Rows are one point carried round by a steady rotation, each followed by how many ticks it has turned.
The counts run from 0 to 392.
[  1  -2  -6  -8   8   6   8   8  10   5  -4  -7  12   5  19  -5  -4   6
   1  -8 -19  -2   5 -16  17   4   0  -2   8   5  -3   3  -9   2   5  12
  -8   4  -2  -1   5   3  -2  -7  -4   5 -26   3   6  11] -> 90
[  1   2  -3  -3  -6   1   1   5  15   8  11 -11   7   2  13   6  -8   4
   0   0 -15   4  15  -6  11   9   6   3   5   5   0   3  -9  16   6  10
  -1   5   4   2  15   2   0  -4  -2  15 -23   9   0   9] -> 246
[  0  -1  -2  -1  -4  -3   0   1   9   1   3 -22  11  -2  16   5   4  10
   4   9 -15   3  11  -3  20  -6  12   5  13   1  13  13  -9   9   5   5
  -2   9  -4  -5   8  -2   3  -4  -4  10  -2  13   0  -1] -> 20
[  8   0  -7  -3  12   4  15   6  -7   0  -9  -3  15   9  16   7  -7  -5
  -1  -5 -13  -3   4 -12  17  -2   3   0  12   6  -6   6  -9   2   2   8
   6  11  -4   6  12   9  10  -8   1   5 -20  10   5  11] -> 180
[  1   4   2  -4  -3   8   4  -2   2   0   1 -13   4  -5  20   7  -3   3
   0   1 -10  -1  16 -10  16 -15  14   0   9  -3   9  12  -9   5   1   4
  13   9  -5   3   9   1   5 -14  -5  13 -10   7   6  -1] -> 188
[ -1  -6   6  -9   5   6   4  -1   6   2  -4 -15   8  -5  17   3  -6  10
   2  -6 -15   4   7 -12  13 -10   5  -1  14   3   3   9  -9   7   4  22
  -1   6   4  -8   9   1   0  -7  -4   7 -12   4   5   4] -> 366
[  8  -3   3  -2   0   1   5  -3  -3  -6   0 -10   7  -4   8  21   0   3
  -1   1 -13   3   9  -8  15 -13   7   2  17   5   7  10 -13   7   7  11
   9  10  -1   3  11   4  10  -5  -2   8  -8   8  11   1] -> 332
[  4   2  -3  -3   0   6   8   5   3  -4 -15  -5  24  -2  21  -1 -14  -2
   2  -1 -13   1  -7 -10  16   2   4  -3  14   5   4  10  -6  -3   4  10
  -8   6   1  -3   2   0  -8  -6   0  -1 -19   0   4   4] -> 361
[  0   1 -11   2   2   1   1   8  13  10  -1 -10  10   1  13   0   8   3
   8   2  -7  -6  15 -13  20  -3   3   1   5  -5   2  10  -6  10   2   5
  -1   7  -4   0   8   2  12  -5  -5   6 -23   4   2   5] -> 267
[ 12   6 -14   3   5   5  10   5   2   2  -5  -5  12  10  14   5  -6  -7
   5  -8 -10 -10   1 -13  15  -1   6   1   8   7  -4   9  -5  -1   3   4
   2   3  -4   3  11   7   7  -7  -1   2 -30   3   6   6] -> 136
[ 10   3   5  -2 -10   7   3  -3   0  -8  -1  -8  14  -9  12  15 -11  -1
  -4   1 -13   6   5  -8  12  -7   9  -3  19   5  10  12 -12  -2   8  13
   3   5   5   1   9   0  -3  -7   1   5 -13  -2  13  -2] -> 62
[  6   2  -6   6  -2   4   3   2   3  -3  -7 -13  13  -2  11  12   8   1
   7   1  -8 -11   9 -10  19 -15   5   1  14  -4   8  17 -11   6   2   7
   4   5  -5  -1   6   6  11  -6  -3   2 -17   2  14  -2] -> 142
[  4  -1  -8  -6   9  -4  10   7   3   6  -3  -6  19   4  20   6 -12   1
  -1  -3 -15   5   2  -6  15  12   3   0  12   6  -1   6  -4   5   7   6
  -6  13   0   1  11  -2   0  -3  -1   8 -16  12  -5  11] -> 348
[  4   0   0  -4  -2   1   0   5   5  -6  -4  -7  24  -5  15   5  -6   1
   2   1 -12   1   0 -13  16   4  -4  -4  21   0   9  11 -13  -2   9   9
 -16   4   6   2   0  -3   2  -3   0   2 -15   0  11   3] -> 84
[  2  -5  -2  -3   3  -5   5   3   5  -2   2 -17   9   0  14   3   6  12
   2   9 -19   4   8  -5  23  -3   8   7  16   5   7   9 -13   9   6   8
   0   8  -8   1   9   1   5  -5  -3   8  -7  14   7   2] -> 21
[  5  -2  -8   0  -3   0   4   9  11   3   5  -7  14   3   9   6  -8   4
  -2   0 -18   6   5  -7  13  13   3   2   8  10  -3   1 -14  12   9  10
  -5   8   4   0  12   5  -6   0  -2   7 -24   9   3  10] -> 247
[  3   0  -5   6   0   3   2   3   6  -7  -8 -14  20  -1   8   9   5   2
   6   0  -9 -10   1  -8  16  -9   1   0  20  -2   6  17 -10   8   4  13
  -4   7   0  -6   7   4   8  -1   0  -1 -14   3  13   0] -> 141
[  9  -3   7  -8   2   3   4  -4  -2   0   0 -10  11  -7  15  14  -9  -2
   1  -7  -8   0   8 -14  11  -6  -2  -7  22   2   6  10  -9  -2   8  11
  -5   1   7   2   9  -7  14  -4  -1   9 -11  -2   8   3] -> 219
[ 10   5  -1   1 -12   3   1  -7   8   4  -1 -13  12  -4  20   6 -19  -6
   6  -2  -7  -1   4  -7  11   0  11  -6  13   8  11  12  -3   0   3   9
  -1  -5   5  -5  14  -6  -5  -4   0   6 -19  -2  -4   0] -> 239
[  4   6 -14   3   3   4   7   7   5   3  -5 -11  18  10  23  -7  -4   0
   7   1 -13  -9   2 -10  19   3  10   0   5   1   2  13  -4   0   2  -4
  -1   7  -9   1   3   4   0  -8  -4   6 -20   9   0   3] -> 2
[  5  -1  -7  -4  -1   1  -3   7  10   1   1 -11   9  -4  11   6   8  14
   3   0 -18   0   6 -12  16  -5   3   0  12   0   9  12 -11   2  12  10
 -14   0  -1  -2   3   0   2  -2 -10   2 -18   0  15  -2] -> 254
[ 13   7  -3  -3 -11   4  -1  -4   5   2   0  -8  14  -6  19  11 -17  -2
   0  -7 -12   4   1  -9   6   0  10  -5  14   7   8  11  -5  -6  10   8
  -8  -2   6  -2   9  -6 -10  -3  -5   3 -21  -4   5  -3] -> 384
[ -3   0  -1  -6   3   4   9   5   6  -1   1 -14  11   3  18  -5  -7   8
   1   5 -21   5   8  -7  19   3   8   3   8   6   2   6 -13   9   2   9
   2  11  -3  -1  10   5  -2  -9  -1  15  -9  16   1  10] -> 190
[ -1  -4  -3  -6   4   2   3   6  12  13  -6 -13  11  -3  21   3   0   7
   7  -2  -8   3  16 -15  20  -5   5  -2   8  -8   7   8  -2  10   2  10
  -4   8  -1  -5   8  -3   5  -7  -5   6 -18   4  -2   6] -> 222
[  7   6  -5  -7   2   2   2   1   6   7  12 -12   7   6  17   3 -13   0
   0 -11 -17  -5   9  -9   8   9   2   0   7  10  -2   7  -9   1   8   6
  -7   0   4   4  14  -1   0  -3  -5  17 -22   8   3   8] -> 258
[  3   5   2  -7  -9  12   4  -2   5   0   3  -9   2  -7  16   8  -4   6
   1  -3 -10  -2  16 -15  13 -16   8  -4  12  -2   8   9 -11   1   3  12
   4   4   1   1   5   1   3 -13  -8   8 -16  -2  15  -1] -> 232
[ 10  -3  -1   2  -8   0  12  -1   3  -4  -5  -4  21  -3  13   7 -11  -9
   1  12 -10   3   2  -6  18   8   5  -2  18   7  12   6 -10   8   3   4
   4   5  -1   8   9   0   3  -6   7   2 -15   3   2   8] -> 60
[  3   7  -3  -1   1   3  10   1  -1  -4   7 -11  15   5  18   3 -14  -7
   0  -4 -13  -6   9  -6  10   3   8   2   8   7  -4   8 -11   4   1   0
   5  11  -4   8  14   7   6  -9   0  18 -12  13   4   9] -> 314
[  6   1   5   0  -2   0   9  -7  -2  -7  -3 -15  14  -2  18   6  -6  -6
  10   6  -7  -9   5  -6  18  -8   8   0  23   5  13  16  -9  -2   1   4
   0  -1  -5   2   9  -3  13  -5   3   9  -3   3   7   1] -> 319
[  9   3  -6  -3  -3  -1   6   2   7  11   7  -7   1   1  17   2   4   4
   5   1 -13  -3  15 -16  19  -1   8  -2   7   4   6   5  -5   0   7   0
  -1  -2  -5  10   5  -1  12  -6  -8  12 -23   0   8   1] -> 256
[ 10  -2  -3  -9   1   3   4   1   3  10   6  -6   1   0  12  17   0   4
  -1 -10 -12   2  13 -16  12 -10   3  -2  10   4   2   4  -9   2  12  13
   2   2   3   3   9  -1  10  -6 -10   8 -22  -1  11   2] -> 389
[  8  -2   0  -8   1  -3   9   2   2   6   6  -4   6   2  19   4  -3   4
   0   4 -16   4  14 -13  21   3   8  -2  11   7   6   2  -9   2   7   1
   3   5  -6  15   6  -1  11 -11  -4  14 -15   6   5   8] -> 212
[ 11   1 -14   2  -1  -2   7   8   5   4 -11  -2  19   0  15  11  -9  -2
  -2   4 -12   9  -1  -8  17   6   7  -1  11   3   7   8  -4   5   7   4
   1  11  -2   1   7   1  -7  -6  -1  -6 -24   4  -1   4] -> 204
